Here is a table of points, one per row:
[ 0.25  0.58  0.05  1.24 -0.94  0.49  0.55  0.59 -1.1   0.43  0.63  1.7
 -0.32 -1.45 -0.25 -1.55 -1.   -3.69  0.5   0.13  0.38  1.08 -0.79 -0.06]
[-0.53  0.46  0.19 -1.99 -1.8   0.53  1.61  0.11  0.81  0.12  1.05  0.72
 -0.14  1.57  0.17 -0.29 -1.17 -1.31  0.36 -0.25  0.55  1.02 -0.38 -2.52]
[-0.16  0.48 -0.85 -0.57 -0.17 -0.01 -1.2   0.54 -1.31 -0.65  0.51 -1.42
  1.38 -0.37 -0.04 -1.04 -0.91 -0.06  1.74 -1.23  0.32  1.11  0.94  1.98]
[ 0.   -1.22 -1.03 -0.73  2.79 -0.45 -1.17  1.79  0.86 -0.25 -0.22 -0.5
 -0.21  0.33  0.64  2.27 -0.05 -0.6  -1.61  0.34 -0.76 -1.07 -0.66  1.01]
[-0.29  0.06  0.52 -0.37 -0.52 -0.76  1.17 -0.79  0.44 -0.99  0.13 -0.24
  1.72  0.99 -0.01 -0.63 -0.76  0.01  0.84 -0.87 -0.56 -0.84 -0.15  2.27]
[ 0.08  1.33  0.42 -1.46  0.03  0.87 -0.82  1.43  0.79 -0.78  1.1  -1.29
 -1.56  0.67  0.65 -0.68  1.76  0.15 -0.52  0.05 -1.93 -1.3   0.73 -0.22]
[ 0.98  0.43 -1.   -0.11  1.11  1.18 -3.75 -0.66  0.6  -0.23  1.36 -0.01
 -0.16  0.28 -0.75 -2.03  0.52 -0.25 -1.   -1.78  2.42  0.41  0.76  0.11]
[ 1.49  0.33 -0.22  1.22  3.47  0.54 -0.02 -0.75 -1.73 -0.29 -0.58 -0.37
 -1.39 -0.46 -0.33  0.17 -2.05  1.37  0.7   0.02 -0.68  1.07  2.11 -0.91]
[ 0.14 -0.47  1.11 -1.47 -0.39 -0.23 -1.52 -0.6   0.03 -2.02  0.25 -0.18
 -0.11 -0.6  -0.27  1.3   0.91 -0.16  0.28  2.6  -1.25 -0.01  0.41  1.97]
[-0.04 -2.12  2.43  2.07  0.98  0.66  1.25  0.16 -0.56 -1.4  -1.39 -1.75
  0.13 -0.27  0.44 -0.99  0.81 -0.35 -0.66  0.28  0.64  1.57  1.24 -0.51]
[-0.33  0.51  0.27  0.29 -0.47  0.68 -0.29 -0.58  0.04 -0.55  0.59  0.16
  0.35  0.1  -0.06  0.06 -1.31  0.23  0.53  0.48 -0.5   2.25 -2.57 -0.75]
[-0.37 -0.18  1.73 -0.68 -0.64  0.47  2.62 -1.38  0.04  0.4  -0.18  0.2
  0.21  1.39 -0.17  0.57 -1.8  -0.77 -0.49 -0.74 -1.17  0.01  0.61  0.8 ]
[-0.3  -1.52  0.4  -0.34  0.32 -1.65 -0.74  0.16  0.13 -0.55 -0.31  1.91
 -0.26  0.71  0.75 -0.16 -2.37  1.05  0.28  0.45  0.66  1.21 -0.61  0.87]
[-0.7  -0.09 -0.52  0.13 -0.54 -0.05 -0.72 -1.38 -1.8  -0.3  -0.07  0.29
  0.65  0.37 -0.61  0.32 -0.73  0.71  0.75  0.38  0.16  0.44  0.53  2.76]
[ 0.22 -0.91 -3.13 -0.77  2.55 -0.24  0.14  0.63  0.31  0.34 -0.37  1.58
 -0.46  0.08 -0.81  0.49  1.13 -0.8  -0.76  0.11  1.14 -0.49  0.26 -0.46]
[ 0.06  0.59 -0.33  0.44 -1.77 -0.74  2.05  0.65  0.44  0.96  0.03 -0.82
 -0.95  0.29  0.46  1.44  1.71 -0.5  -1.06 -1.31  0.61 -1.07  0.31 -1.21]
[-0.68  1.01  0.38 -1.12 -1.43 -0.67 -2.11  1.67  0.01 -0.94  0.93  0.84
 -0.12  0.35 -2.33  0.2  -0.11  0.59  1.72 -0.22  1.11  0.17  0.6  -0.77]
[ 0.82 -0.42 -0.06 -0.95 -0.28 -0.88 -0.32  1.23 -0.19  1.12 -0.71 -0.41
 -0.09 -0.6   0.42  1.04  2.05  0.86 -0.31 -1.13  1.01 -0.34 -0.12 -2.06]
[-0.61  1.34 -1.58 -0.35  1.   -0.92  2.14 -0.87  1.    0.67 -0.66  0.49
  0.26 -1.55 -0.1  -1.62  0.62 -0.32 -0.97  0.41 -1.93  0.4   0.87  1.66]
[ 0.47 -0.06  2.35 -1.07 -1.66  1.21 -0.21  0.99 -1.54  1.2  -0.94 -0.54
 -0.42  0.41  2.37 -2.    1.22  2.15 -1.05 -0.15 -0.66 -0.84 -0.96 -0.94]
[ 0.5  -0.26 -0.35  1.8  -0.66  0.49  0.13 -1.11 -0.61  0.24  0.17 -1.27
  1.95  1.45 -0.13  0.75 -0.85  0.29 -0.9   1.47 -0.06 -1.1  -1.19 -0.61]
[-0.82 -0.49  0.47  0.03  0.61 -0.98 -0.71  0.6   0.75  0.49 -1.68  0.13
 -0.8   0.08  0.09 -0.54  1.77 -1.23  2.6   1.19  0.5   1.21 -1.24 -1.41]
[-1.02 -0.11 -1.04 -0.9  -1.6  -0.76 -3.01  0.36  0.74  1.51  0.15  0.21
 -1.24  1.24  0.97  0.18 -0.33 -1.05  2.71  1.96  0.13 -0.97  1.4  -0.21]
[ 0.47  0.33 -1.32  0.82  0.84  2.14 -2.99 -0.39 -0.08  0.59  1.24 -1.5
  0.05 -0.31 -1.8  -0.13  1.12  1.65 -1.27 -0.68  1.34 -0.24 -0.78  0.4 ]
[ 0.54  0.    0.87  0.6   0.31  0.02  1.33  1.15  0.88  0.43 -0.98  0.68
 -1.98  0.14 -1.1   0.24 -0.33 -1.57  1.16  0.23  1.89 -2.52  0.26 -0.06]
[-0.04  0.41  1.46 -0.99 -0.11 -2.2  -0.26  0.2  -0.56 -0.15 -0.19  0.19
  1.15  0.41 -0.59  0.06  0.13  0.93  1.01  1.29 -1.05  1.15 -2.67 -0.74]
[ 0.76 -0.73 -0.93 -0.61 -0.31  0.33  0.5   0.75 -0.84  1.09 -0.98  0.48
 -0.55  0.49  0.13  0.6   1.69  0.41 -1.7  -1.26  1.65  0.2   0.5  -2.22]
[-0.47 -1.51  0.91  0.56  1.22  1.2   0.07  0.42  1.08  0.11 -0.63  0.58
 -0.08 -0.79  0.92  0.58  0.92  2.97 -1.69 -1.59  0.49 -1.48  0.68 -1.73]
[ 0.32  0.45  0.92 -1.12 -0.98 -0.75 -0.79  0.4   0.22  1.6  -2.51 -0.78
  0.26 -0.49 -1.73 -0.27  1.62  0.22 -0.37  0.63  0.02  1.9  -1.88  0.71]
[-0.18 -1.11  0.22 -0.35  2.96 -0.63 -0.83  0.67  0.26  0.33 -0.07 -1.62
  0.63  1.75  0.51  1.27  0.59  0.17 -1.27  0.32 -0.26 -1.44 -1.67  0.23]
[-0.57  0.21 -1.83 -0.33  1.61 -0.64 -0.65 -0.46  0.31  0.24 -0.74  1.51
 -0.17 -1.05 -0.42  0.23 -0.58 -1.18  0.59  1.56 -0.49  1.52 -0.1   0.46]
[-0.81  0.32 -0.71 -0.96  0.77  0.05 -0.21  0.02  0.5  -1.28 -0.27  1.36
  0.06  0.01  0.31 -0.61  0.   -0.16  1.88  0.96 -0.41  1.51 -2.3  -0.28]
[ 0.92  0.54 -0.77  2.84 -1.92  0.45  0.62 -0.39  0.43  0.39  0.7  -1.94
  0.22 -1.24  0.39  0.56  0.97  0.08 -0.91 -0.29  0.2  -1.21 -0.52  0.27]
[ 0.69 -0.2  -0.59  2.16 -1.16  0.68  0.25 -1.75 -0.76  0.71  1.27 -1.35
 -0.34 -1.39  0.59  1.36  0.97  0.38 -1.51 -0.14  0.72 -0.24  0.67 -0.18]
[-0.16  0.07  1.66  0.53 -2.64  0.87 -0.22 -0.46 -0.3   0.02 -0.36  1.
  1.65  0.74 -0.83 -0.43 -1.27  1.17 -1.32 -0.87 -2.35  0.79  1.16 -0.37]
[ 0.98  1.5   0.03  0.34  2.03 -2.33  1.16  0.79  0.1  -0.17  1.65  0.17
 -1.55 -0.31 -0.13 -0.97 -0.93 -1.45 -1.19  0.14 -0.47 -0.79  0.12  0.78]
[ 0.19  0.84 -1.29  0.24  0.06  2.3   0.16 -1.61  0.17  0.3   0.14 -0.18
  1.02 -1.66  0.58 -0.98 -0.71 -2.43 -0.34  0.37  0.69  0.74  0.61 -0.25]
[ 0.34 -0.32  2.5   0.8   0.72 -0.33  0.8  -1.38 -1.1   0.23 -0.22 -0.41
 -0.01 -0.3   0.94  0.12 -1.07 -2.07  0.07  0.24 -0.09 -0.18 -0.57  1.79]
[ 1.27 -0.38 -1.8   0.34  2.06 -0.92 -2.11  0.58  1.64 -0.71 -1.31  0.54
  0.33  1.66 -0.29 -0.33  1.28  0.48  0.6  -1.   -0.3  -1.    0.27 -0.74]
There is one direction along which these points spread out most. Take the direction at right angles to it along which they spread out most. Go by this last direction. For each point below, how far along it does it lie, from 0 to 99? The average is 50, and the first point in the table lies past the average. One standard deviation of the points above along it is 16.
[-0.68  0.25  1.31 -1.62 -0.64 -0.68 -2.    1.02  0.28  0.68 -0.75  1.35
  0.01  0.56  0.45  0.22  1.33  0.4  -0.1  -2.8   0.83 -1.04  0.42 -0.08] >> 43
[-0.86 -0.64  1.13 -0.03  0.74 -0.41  0.18 -0.63  1.5  -1.17  2.06 -0.04
  0.35 -0.86 -0.21 -1.3  -0.51  0.09  1.04 -0.55 -1.22 -0.04  1.29  1.37] >> 52
[ 0.29 -0.72 -1.06 -3.12 -0.07 -0.29  0.66  2.1  -0.21  0.33  0.26 -0.68
  0.12 -0.71  0.17 -0.28  0.1   0.6   1.84 -1.53  0.34  0.01  2.56 -0.58] >> 41
[ 0.58 -0.4  -0.43  1.79 -0.95  1.57  1.8  -1.31 -0.56  0.74  1.25 -1.19
  0.4  -0.43  0.78  0.55 -0.22  0.05 -1.3   0.24 -0.12 -0.4  -0.48 -1.19] >> 81
[-0.12  0.72 -1.29  0.74 -0.21  1.49  1.54 -1.05 -0.2  -0.8  -1.79 -0.63
  0.16 -0.68  0.98 -0.44 -1.31  1.47  0.99  1.97  0.37 -0.6   0.05  1.34] >> 60
[-0.94  0.51 -0.86  0.83  0.01 -0.92 -0.61  0.34  0.91 -0.03  0.37  2.06
 -0.67 -1.82 -0.06 -0.04  1.45  0.43  2.16 -1.58 -0.82 -0.74  1.48 -0.52] >> 38
[-0.54  0.89  0.46 -0.13 -0.3   0.45 -0.52 -0.02  0.32 -0.92  0.33  0.61
  0.11  0.22 -0.5  -0.49 -1.17  0.02  1.64  0.63 -0.7   1.63 -2.45 -0.25] >> 45
[-0.73 -0.26  1.97 -0.37  1.39  0.07  3.18 -1.86  0.3   0.29  0.84 -0.19
 -0.04  0.14 -0.29 -0.41 -0.97 -0.75 -1.36  0.56  0.29 -0.68  0.64  0.37] >> 72
[-0.45 -0.05  0.49  2.14 -0.14 -2.32 -1.93  0.43 -1.81 -1.22 -0.37  0.93
  1.51 -0.18  0.26  1.48 -1.05 -0.77 -0.07  0.48  0.51  0.03  0.22  0.96] >> 47
[ 0.31  0.82 -1.97 -0.44 -1.39 -0.26  2.    0.03  0.62  0.73  0.1   0.37
 -1.94  0.4  -0.54  0.31  1.22 -0.13  2.34 -0.34  0.59 -0.92  0.23 -0.76] >> 47
[-0.5  -0.48 -0.85  0.71 -2.79  0.93  2.33  0.43 -1.24 -0.69  0.7  -0.24
  0.17  0.75 -0.24  1.1  -0.17  2.82 -3.15  1.07 -0.59 -0.11 -0.1   0.2 ] >> 83
[ 0.22 -0.33  1.56  0.29 -1.13  1.36  1.46 -0.79 -0.03 -0.16  0.46 -0.5
  0.67 -0.06  0.59  0.74 -2.19 -0.15 -1.44 -0.25 -1.19  0.21  0.28  0.31] >> 82
